One turn moves each row of this set onto another row. After a few examples, where does it send each row asked below?
debek: [-18   8  -5 -16   4  36  10  -4  14 -10  15  -4]
vod: [-18  -6 -10 -13   9  35   9  -6   5  -4  20   3]
Ruzef: [-18  -2  -8 -14   6  33  12  -7   3  -6  22   0]
soge: [-15  -5   6   1  13   5  -5  12 -13 -33  -7 -17]
degig: [ -8  -4  17   2  25  -2   8  -2   1 -29  -8  -9]
zoke: [-10 -21  21   3  26   5  18   3  16 -16  -7 -11]
goda: [-13 -28   9   5   9  13   8  21   8  -9 -14 -18]
lefi: [ -7 -10  10   4   8   0  -5  10 -10 -32  -5  -6]
pera: [-12 -25  15   1  31   7  15   4  18 -23  -5 -11]
Zot: [-14 -28  17   5   3  12   9  21  14 -16  -7 -14]
pep: [-15 -32  10   1  15  18   8  20  16 -15  -8 -20]
Pesa: [-12  -8  12   2  29  -1   7  -1  -1 -34  -4  -9]
Kageb: [-31   8  -6 -11   8  29  10  -4   4  -7  17  -3]
zes: [-25   1  -5 -12   8  33  15  -6   6  -7  20   1]
gutu: [ -4 -11  16   4  20  -3   5   2   7 -32  -6  -1]
Fik: [-23   5  -4 -14   3  34  14  -5   7  -8  19  -3]
vore: [-13  -2 -12 -16   9  37   2  -4  10  -7  15   2]
Mabil: [ -9 -22  20   4  17   4  14   9  22 -23  -7  -6]
Fop: [-16   2 -11 -17  11  36  -1  -1  17  -5  11  -2]
Rofun: [-12  -3 -10 -17   8  35   6  -7   7  -7  19   2]
Kagu: [ -7  -3   9   1  11   4  -6  10 -13 -27 -11 -15]
foz: [-25  -2  -8 -12  14  28  10  -8   2  -3  20   2]
nari: [ -8  -9  13   6  27  -3  12   0   5 -25 -12  -7]
sifik: [-25  11  -7 -14   6  34   4   0  14  -7  11  -6]
fasab: [-12 -31  15   2  12  15  10  18  12  -8  -9 -19]
kam: [-16   8 -10 -16   7  37   3  -3  13 -11  12  -1]
der: [-13 -21  10   5  -3   9  -2  23  -6 -22  -6 -14]
lamo: [-11 -24  15   6  23   5  17   9  16 -14 -12 -11]
pela: [-24  10  -5 -13   6  34  11  -4  11 -10  15  -2]
gov: [-16  -6 -12 -15  16  32   3  -6  10  -2  16   3]
Nin: [-11   3  -9 -18   7  36   5  -5  14  -9  15  -1]
moteg: [-10 -20   8   1   3  15  -5  22  -6 -15 -11 -22]
fulo: [ -8  -4   6   5  15  -1  -1   8 -10 -27 -14 -12]
Vig: [-17 -20   5   1   4  17  -5  25  -3 -22  -9 -24]
bulu: [-11 -16   4   5   4   9  -3  21  -8 -17 -15 -18]

Kageb turns into gov
kam turns into zes
lamo turns into bulu
Now find these:
Mabil turns into der
Vig turns into Pesa
Kagu turns into zoke
Ruzef turns into Nin

One turn moves each row of this set onto another row. After a few examples, where does it send each row asked below?
Nem: [-15  -6   5  -6  26   0 -16  25 -20  20  11   4   0   6 -13 -23 -19]
kenus: [  1 -11 -18  17  -4   8  -2  11 -25   5   7  -8  11  13   0  -9   3]
gol: [ -8 -17  10 -12   7  -8   5  -7  -3  19  26   2 -12   9 -13  -1  17]
Tof: [-10  -3  -4  -1  -3   6  13  17 -16  19  16   9  -5  22   1 -13  18]
Pul: [ -1 -24  -8 -12 -26  -9  -6  15 -12  14  14 -15  -9   4 -13   0   5]
momut: [-11 -20  13 -19  20   2   1 -18 -11  12  12  -7   0   8 -12  -4  -1]
Zisa: [-10   1   1 -17  13  -7  -2  27   4  16   9  17 -12 -12 -15 -17 -11]
zofe: [ -6 -17  -4  11   4  -4   0  12  -8  17   1  -8 -29   8  -9 -12  16]
kaguf: [  2  -9  -3 -35  -7   9  -4  29 -15  16  13   2  -4   3 -10  -9  -1]
dile: [-17 -31   3  14  17  -5  -3   2 -13   0   3  -7  -9  -1 -13 -12 -11]
fozod: [-16   5 -13 -14  -7  -7  -7   7 -15  -7  28   7  12  -3 -19  -7 -17]
Lev: [ -3 -11 -22  12   7  -5   1   6  -9   8 -23  -3 -11   3 -11 -12  -6]
dib: [ -6   5 -16  -6  -4   3 -24   9 -30  13  14 -19 -10  15 -16 -13   0]
nete: [-13 -11  -9  -3 -21 -13   0  15   0  13  29  16   0   4  -6  -1  -4]
dil: [ -4  -2 -22   3  -5 -13  19  12  -7   0   1  12  14  -4  -7  -7  -4]
Vosim: [  9  -3 -30   7 -11  -9   7   9 -13   9   5 -10   4  -2   1  -4   6]
bora: [ -1  -1 -26 -21   4 -12  13 -10  -8  13   3  -9  -1  -8   6  -4 -13]
gof: [  2  -6  -9 -20  12   0 -19  21 -22  30   3 -17 -17   4  -9 -16  -7]
pugep: [ -5 -24  10 -13  12  -5  -3 -14  -8  15  18 -12 -12   5 -14   0  10]
gorug: [  1  -8 -16 -12   7 -18 -16  15  -3  20  23  -2 -15 -18  -8  -7 -18]
Pime: [-13  -8   4  -8  14 -12   3 -11  -7  25  31   8  -4  15  -7  -4   7]
Patog: [-22   4   3  -2   6   9 -15  17 -23   3   6   2  -3  18 -27 -21  -3]
fafe: [ -4 -10 -10   8  -2  15   6  17 -13   2 -14   5   0  12  -9 -12   6]
Supu: [-10  -1  -3 -16  21 -13   3 -19  -6  29  19   1  -7  11  -4  -5   1]
Miris: [ -4 -17  -7 -17   1  -3 -15  20 -20  10  35   3   8  -2  -6  -7 -20]
kobit: [-15  16  -8  -5  14  -6  -3   4   5  25 -10  -3  -6  -5  -3 -18 -16]
mup: [-17   1  10 -15  11  10   1  12 -11  13 -16 -11   8   5 -12 -20 -10]
fafo: [ -2  12 -19 -26 -19   1  -6  11 -14   5  17  -4  -6   2 -16  -5   4]
filup: [-11  -5   5 -26  21  -2   8 -19  -4  21   8   0  -3   7  -8  -5   0]
medu: [-19   5 -14   9   4 -17  -9   4   1  23  21  11   1   1   1 -10 -21]
rozo: [-14   4 -18  -1   7 -20 -19   0  -9   2  13  -6  -9 -11 -23 -10 -22]
bemag: [-15 -18  -2 -14   9  -3  18  -2  -3  -6  -2   6   4 -11 -10  -7 -15]
bisa: [-17  10  -6  -9   5  -6  -9  13  -1   3  -6   4 -20  -5 -32 -17  -4]
vene: [ -7   0 -21  -4   5  -5   6  -2 -27  21  23  -4  11  17  13  -9  -6]
mipa: [ -9 -22   4 -10  -3   3 -11  12 -26  12   0 -28   6  10 -14 -11  -6]
fakiz: [-11 -11 -21  16  11 -15   4   4 -15   2  -5   5  11   2 -10 -12 -19]

gof turns into Nem
Patog turns into bisa
filup turns into Supu
Now find these:
dile turns into bemag
dil turns into Vosim
kobit turns into medu

One turn moves each row of this set onto another row. After a few examples, where does it send each row asked below?
vapir: [  6   7   8   5 -15  -1  34   8   7 -14  -8  -9  13   6  -4  -5  -9  -3
  -7   7  -7 -14   8   0   2   1 -10   9  -9   4  -4  20   9]
kelor: [-19   5  13   0  18 -14   9 -15   3 -12  -3  11 -13  16 -15   8   7   9
   4   9 -15  18   8 -19  11   0   1   0  -8   3  -5   5  15]
Renog: [  1   4   6  10 -16   8  29  16   8  -5   2   5  12   9  -3  -7  -8   1
  -1   9 -28 -17   5  -8   5  -4  -9  11 -12 -13   0   9   9]
nivam: [  8   2  -3   0  -2   7 -16  -7   1   0 -21   1  13   5  20   4   4  -4
  -2  -6 -10   9   8  29  -6  21  -7  15   2  -1  12   7  19]
Foseb: [-24   5  17   9  10 -18  -9  -4   4 -14  -4  15  -7   1 -16   7   5   6
  15   0 -26   7  14 -22  13   6   2   2 -18 -10   1   5  11]
Kir: [  0   5   5 -11   8 -10   2  -2  24   9  11 -15   9 -13  22  -7   1  -3
  -8 -20 -27   1  24   5  16  12   1  -2  23  13  14  -5   3]
Rimu: [-14  -4  20   2   1 -30  -1   0   3   9   8 -13 -12  10   3   0   6  -7
  -1   2 -13  30   5   3  -9  -9   3  -2  11   7  -8  -5 -17]
viz: [-18  -2  23  -3  13 -18   4  -2   3   8  10  -4  -9  19  -2   7  16  -9
  -1   1 -23  34   7  -8  -7  -3   5  -7  12   3  -9  -3  -4]
dez: [ -3   4   8 -16  -2   3   9   7  24  12  19 -16  10 -18  25   1  10  -1
  -3 -18 -21   2  17  -4   8  11   7 -11  14  -3  16  -8  13]
dad: [  8  -2 -10  -4 -16   4  -9  -1   2   8 -11   5   6   0  26   0   0  -2
  -1   0  -9  11   0  32  -8  10 -10  13   3  -6   6   6  14]
suron: [  1   8  10   9  -2   8  28   9   7 -13  -6   6  17  14 -10  -2  -4  -5
  -4   4 -31 -15  14 -10  10   7 -10  10  -9  -4  -2  18  16]
zope: [  6   5  10  13 -19   0  27  13   7 -10  -7 -11  14   3  -1  -9 -13   1
  -3   7  -9 -19   6   1   2  -4  -7  14 -14  -4   3  10   3]
Lep: [-21   3  29  -6   3 -20  -2   3   2  -4   5 -15   0   2  -4  12  22 -15
   5  -7  -5  31   9  -9 -13  11  11 -12   0   1  -3   9   4]
poda: [-11   1  13   3  -5 -25  11  -9   3  -6  -4  -7 -18  -1  -4   5  -5  14
   3  14   9  14   1  -6   2 -13   1  -1 -12   2  -8   0   0]
Gusun: [ -2   5   5 -10  -5 -10  -1   6  25  10  15 -17  10 -24  25  -7   2  -2
  -2 -21 -22  -3  20   5  12  11   3  -4  16   4  16  -5   2]
tov: [-22   0  23  10   8 -34 -20   1   3  -3   0  -9  -1   6  -4  -6   8 -13
   7 -11 -21  22  13   1  -4   6   6   6   5   9   5   1 -15]
rasel: [  7  -2  -7  -6 -13  13  -8   3   3  12  -7  15   5   0  24   9   5  -3
   0   0 -24  11   4  23  -5  11 -11   4   3 -17  -3   7  20]
Fad: [ -1   5   8 -16  11   3  11  -2  24  10  15 -15  10  -8  22   2  10  -1
  -9 -17 -26   5  21  -3  11  13   5  -9  21   6  14  -7  14]
nobab: [  6   1 -11  -8   0   8  -7  -7   1   4 -12  14   7  11  19   3   5  -6
  -4  -2 -22  14   6  27  -2  17 -12  12   9  -1   2  11  21]
lapaf: [-27   3  29   2   4 -19 -15   9   2  -3   7  -5   3   1  -6   7  22 -15
  13 -13 -23  24  12 -14  -9  14  12  -6  -5  -8   4   5   1]
gez: [  7   2   1  -2   1  16 -14  -3   1   4 -17  12  13   5  19  14  10  -5
  -1  -6 -26  10  12  20  -3  22  -9   6   2 -12   3   9  25]
tet: [  4   3   7 -15   2  -3  12   0  24  14  14 -22   6 -14  26   0   3   1
 -10 -14 -17   4  19   4  10   6   3  -9  21   8  10  -9   6]
kav: [-20  -4  21  11   2 -29 -15   6   3  10   9  -2  -8   9   2  -5   5  -7
   7  -4 -30  23   8  -1  -4  -7   3   4   7  -2  -1  -9 -19]
lis: [ 12   2  -3  -7 -10   8  -7  -4   1   4 -18   2   9  -3  22  13   5  -6
  -5  -3  -8  12   8  28  -8  18 -11   3   4  -4  -4  14  21]
kofe: [-17   7  17   0   1 -26   4 -10   2 -20 -10  -7  -8  -7 -13   9   3   5
   7   3  10  12   9 -11   4   6   3  -3 -17   6  -3  15  11]
nalo: [  2   8   7  10   1   3  29   3   6 -15  -9  -1  16  19  -9 -10  -8  -2
  -7   5 -22 -14  11  -3   9   5  -9  17  -6   6   4  14  11]
kamo: [-20   1  16   2 -10 -13   6   4   4  -4   6   8 -14  -8  -6  11   5  11
  14  10  -9  11   1 -21   3  -8   4  -8 -21 -21  -6   1  10]
Luf: [-23   1  27   8  -7 -31 -20  10   3  -2   4 -13   1  -8   0   0  11 -13
  13 -12 -12  19  10  -3 -10   7  10  -1  -5  -4   5   3 -12]
zak: [-15   5  15  10  15 -30  -4 -17   2 -16 -14   0 -11   7 -14   0  -5   9
   4   4  -8  10  13  -7  13   0  -1   9  -8  12  -1   5   0]
Teda: [ -3   7   7 -17   3  -4   6   1  24   4  13 -21  13 -19  22  -3   9  -5
  -4 -22 -15   2  21   1   9  18   7  -7  16   8  19  -1  13]
muma: [  3  -2  -7   1  -5  12 -17   0   2   8 -10  14   9   8  22   1   4  -1
   3  -4 -27   8   4  23  -4  14  -8  16   1 -14  13   0  18]
Nuni: [  1   6  12  17  -6   9  21  13   7  -9  -6   4  17  12  -6  -5  -7   0
   0   3 -33 -20  12 -10   9   2  -7  15 -13 -11   6   8   9]
gad: [ -6   6   6 -12   4  -3  -1   5  24   7  16 -10  13 -17  21  -6   8  -5
   0 -23 -31  -1  23  -2  14  18   5  -4  15   2  20  -4  10]
devot: [-16   2  17  13 -14 -28  -8   2   4  -7  -5  -2 -12 -16  -5   3  -7  12
  14   5  -2   3   6  -9   5  -8   2   2 -22 -11  -2   1  -5]
vade: [  5   9  14  12  -5   1  26   5   6 -18 -15 -10  19   9  -8  -4  -9  -4
  -7   2 -13 -17  14  -2   6   8  -9  13 -11   6   2  19  10]
relup: [-18  -1  13  13   3 -17  -2  -3   4   0   3  14 -16   6  -7   3  -3  15
  11  11 -26   8   5 -17  12 -13   0   5 -12 -14  -3 -10   0]
tenu: [  9  -1   1   2 -15  12 -17   4   1   8 -16   3  11  -6  26  11   4  -1
   2  -4 -14   6   6  25  -9  15  -7   7  -4 -18   7   3  18]
Tefo: [  1   2   6 -10   3  -3   5   3  25  17  17 -11   6 -13  25  -3   2   1
  -6 -16 -34   1  21   1  14   5   1  -5  22   2  11 -12   3]
koves: [  5   6  13  12 -22   5  26  18   8  -8  -5  -4  15  -2  -2  -1  -9  -1
  -1   6 -18 -20   9  -6   2  -1  -8   7 -17 -14  -2  13   8]
soz: [-20  -2  26  -5  -3 -14   4   8   3   9  14  -8  -7   5   2  13  19  -9
   5   1 -14  32   4 -11 -14  -2  10 -14   2 -10  -9  -1   0]

lis turns into nivam
Foseb turns into relup
Now find these:
lapaf turns into kav
suron turns into Nuni
Tefo turns into dez

